In the rows, zero is written as 128.
One turn moves every row onto another: examples first, then more rows asked
funu: [157 152 134  98 141 108 132 141 143 123 109 122 162 156 102  92 137  99
  86 125 105 123 133 101 127 156]
bugo: [154 171 144 149 137 102 139 156 175 146 150 110 146  74 116 113 116 137
 143 134 153 152 121 152 120 123]
Ketu: [139 140 156 111 135 148 124 124 112 149 107 118 164 166 116  95 129 117
 134  82 101 146 148 166  94 132]
dud: [159 151  96 154 147 126  95 142 146 158 118 101 110 105 116  96 130 165
 135 141 168  99 126 165 135 115]
lureg: [142 147 102 167 132 134 104 148 157 153 116 103  95 117 131 108 149 148
 136 142 173 111 131 171 133 112]
divo: [143 139  99 137 119 180  74 133 105  90 113 111 127 103 122 107 127 161
 123 158 146 122 121 165 139 144]
bez: [145 116 186 119 132 127 127 102 110 173 138 119 125 137 105 149 134 151
 102 113 114 102 138 132 106 116]
tabi: [162 159 100 170 142 132 110 134 140 156 123 103 105 115 116 107 129 165
 137 139 163 113 128 179 129 110]
Kofa: [110 121 132 164 137 103 156 159 133  99 165 152 113  93 153  99 127 125
 124 131 127 136 110 138 147 136]
tuz: [109 111 144 117 104 139 107 155 128  72 107 120  93 105 132  85 124 130
 105 152 102 134 124 168 113 145]
sife: [144 126 179 114 137 114 133  97 118 171 140 108 128 126 112 143 145 156
 107 125 109  93 117 110 119 132]
Mepor: [131  98 126  79 139 135 148 137 111 163  99 121 121 137 113 138 104 152
 122 134 110 137  97 103 145 128]
nivum: [161 153  99 160 141 129  99 136 149 146 118 103  96 110 111 104 134 160
 141 160 161 105 136 169 140 116]
nepet: [173 163 135 110 143 111 122 145 139 109 123 118 164 148 102 111 119  94
  86 127 128 125 132 100 145 149]
Gizo: [124 120 144 148 120  90 168 156 130  88 151 137 117  85 151 105 131 127
 130 134 113 137 100 131 128 137]
dopus: [135 125 164 133 127 174 124 117 113 135 109 127 156 155 102  96 117 105
 131  95 119 154 128 163  84 141]
kov: [126 112 118  84 134 128 151 133 103 155 105 134 105 140 123 134  93 135
 121 132 134 161  91 115 141 121]
rupen: [122 127 134 152 121  92 161 165 136  96 153 148 121  90 155 112 137 127
 133 122 117 159 106 138 123 144]
vela: [159 114 120  90 184 132 126 126  93 122 128 100 150 131 122 161 152 122
 161 115 110 122 132 137 131 157]
Sep: [109 106 148 125 104 138 109 154 127  78 118 122  91  89 145 104 117 131
 116 145 104 146 126 176 110 149]
rasaz: [105 108 147 121 112 137 108 149 126  77 117 131  84  98 136  95 132 135
 119 142  94 143 139 168 114 153]
niz: [132 131 153 134 140 160 113 114  92 151 103 123 158 157 111 102 124 124
 117  78 118 147 126 166  95 128]
mimud: [132 117 180 104 136 109 121 111 107 169 137 102 134 149 110 120 151 157
 108 115 107  92 128 133 122 117]
Bakiz: [139 134 111 138 125 174  67 127 107  87 117 116 125  95 122  93 133 161
 129 150 139 105 137 153 140 150]
zibu: [143 123 184 131 130 124 120 115 121 174 134  85 114 130 102 140 137 149
  94 125 110  87 130 128 124 123]
sogon: [161 170 149 156 145 103 154 145 170 130 153 107 137  75 113 117 117 129
 149 139 142 144 131 156 122 127]
paka: [154 166 145 160 134 109 145 148 167 141 152 110 144  73 107 102 112 138
 144 149 153 145 125 148 134 122]
kazod: [177 145 132 103 156 119 128 137 141 111 121 135 167 157 100 115 129  96
 103 125 109 108 144 102 126 158]
Gapot: [138 168 150 156 142 126 136 154 172 131 159 113 137  73 110 122 127 123
 142 151 153 155 141 153 136 125]
liv: [129 119 113  69 134 131 147 130  95 169 121 125 137 145 134 134 110 157
 125 121 117 149 102 122 141 129]
muri: [144 134 111 151 111 172  70 128 107  83 119 119 120 104 135 105 136 155
 129 153 141 110 132 162 135 149]
dez: [170 104 104 103 184 135 127 138  96 124 116 107 140 137 114 175 140 116
 134 109 133 135 128 145 123 157]
tebit: [122 116 111  71 144 142 142 137  93 152  97 120 130 129 114 135 106 140
 115 130 114 165  97 115 144 136]
gesus: [173 124 117 108 196 130 118 116 110 126 122 102 137 132 113 165 145 112
 143 110 122 118 132 151 110 166]
ragid: [165 101 106 126 183 149 128 132  99 121 126 100 130 132 116 164 148 111
 148 121 120 111 121 143 121 173]
Babom: [143 123 163 128 126 159 120 133 112 142  95 116 174 162  98  95 121 119
 109  83 118 149 129 150 103 131]
liko: [134 132 111 142 113 181  77 134 125  88 121 110 133  92 148 105 127 152
 132 144 159 112 119 148 143 152]
Neto: [165 152 129  73 154 112 118 142 138 119 127 113 177 157 103 105 129 108
  98 127 115 125 141 121 133 157]
Venu: [104 110 149 120 123 143 106 152 153  85 118 120  85  95 143  85 105 125
 115 141 112 130 133 172 122 152]
rova: [126 121 130 157 125  89 164 171 137  98 148 138 122  88 152  97 120 119
 129 130 125 149 102 146 127 140]

liko -> Gapot
tuz -> tabi
Where do these go?
Neto -> Ketu
zibu -> kov
muri -> paka
Babom -> bez
tebit -> gesus
bugo -> rasaz

One turn moves every row onto another: examples first, then more rows asked
suv: [121 148 136 108  83 170 134 103 145 132 102 172 115 115 129 168 143  68
  98 129 131 114 151]
lum: [ 90  84 149 102  51 136 187  69 133 124 125 138 166 160 162 154 151  96
 119 188 137 190 153]
gagod: [ 77 127 123 128  67 178 160 112 113 131 131 147 118 114 134 114 121 149
 127 184 126 144 122]
furud: [ 95 101 148 133  72 133 142  98 141 131 154 167 122 150 101 118 136  75
 132 199 124 155 105]
Ven: [129 101 105 119  78 136 186  94 147 143  77 210 128 141 158 110 174 120
 113 167 179 149 177]
Rovi: [110 148 143 131  52 153 139 123 138 138  75 200 104 150 158 112 176 109
 145 146 147 112 177]
mebe: [ 95 102 157 106  38 145 177  64 153 110 145 142 154 146 132 138 162  85
 119 183 147 200 145]
pon: [121 136 139 112  36 143 152 138 144 122  86 206 113 144 142 121 190 102
 143 154 125 112 157]
zamel: [114  77 161 100  62 153 179  86 130 119 111 173 170 114  95 118 178 100
 129 168 170 157 134]
bes: [101 138 194 156  90 151 190 100 138 129 127 149 143 163 135 149 162 116
  74 181 159 179 173]
zub: [125 119 169 118  71 123 148 156 152 115  93 161 102 140 184 128 136 123
 138 141 156 170 177]
Velut: [113 124 146 130  65 146 162 101 143 121 158 159 118 156  79 147 147  98
 142 167 143 131  98]
Gupal: [124 157 165 126  87 178 142 109 140  97 115 143 119 137 116 153 117  74
 105 143 128 118 147]
bamaz: [ 85 129 103 119  96 171 146 121 133 157 112 160 139 175 105 128 123  94
 122 137 161 144 150]
pes: [ 93  99 124 142  70 145 164  88 127 144 155 165 115 155  86 136 141 102
 133 175 143 150 104]
girig: [ 82 140 100  94  85 175 159 105 122 160 114 169 116 175 106 139 155 122
  99 151 149 140 179]
Betof: [126 130 105 128  80 131 185  85 167 135  94 199 105 141 176  97 159 115
 114 149 141 157 184]
vob: [ 85 129 133 124  53 139 152 129 139 144  69 200 117 140 142 123 159  89
 138 172 138 101 192]
sirok: [133 136 174 129  60  99 203 102 144 142 103 114 144 131 152 160 175 110
 109 177 133 171 162]
Favo: [122 147 193 145  80 157 158  88 138 127 110 131 137 142 138 154 141 103
  66 164 176 161 160]
Vimov: [ 97  99 151  95  23 143 176  69 147 121 142 148 132 157 140 125 157 126
 109 185 138 200 153]
Bug: [138 112 137 109  51 141 202 163 170 121 126 180 130 136 168 137 139 107
 149 194 109 142 148]
tibo: [101  91 139 113  35 168 167 129 124 146 119 154 120 124 134 110 114 149
 125 207 131 153 135]
zuged: [142 127 163 120  52 135 202 157 192 145 136 175 137 126 161 161 147 109
 145 177 151 149 151]
Ris: [104 112 135 108  57 166 169 130 138 157 150 159 112 128 155 123 112 137
 121 190 120 137 114]
lel: [ 81 136 113  96  79 178 148 128 126 162 125 177 128 159  96 127 144 100
 118 140 130 130 171]
nit: [120 128 165 122  47 135 194 179 163 121 130 171 141 108 151 135 132 127
 134 190 128 150 145]
Kezig: [136 140 162 122  52  99 207  96 146 124  97 134 149 130 121 178 182 101
 113 166 141 145 169]
nepa: [129 158 147 124  68 131 154 146 159 118 107 145  94 139 162 144 150 149
 126 157 174 184 179]
zes: [134 149 180 154  88 164 156 118 155 136 125 139 124 169 142 152 141  96
  76 192 166 171 164]
Dugum: [133 143 172 128  89  92 189  99 158 132 104 110 146 125 142 147 156  94
 133 182 155 150 176]
Rese: [130 143 154 111  82 118 169 147 158 111  96 161 103 120 164 152 156 129
 151 153 165 174 186]
sesor: [118 168 152 129 107 176 148 108 152 112 124 173 130 149 129 151 144  63
  88 144 145 121 156]
kuro: [108  82 130  98  73 133 204  59 136  99 105 184 154 114 112 116 162 103
 127 166 156 148 155]
zevif: [124  89 137 123  73 141 201  86 135 100  87 179 173 141  94 125 172  90
 120 171 167 156 169]
Vol: [136 107 102 106  88 144 179  59 146 140  75 177 109 147 154 117 155 107
 111 165 165 139 188]

mebe -> pes
zub -> Dugum
Where do these go?
zamel -> gagod
girig -> pon
zes -> zevif
sesor -> Ven

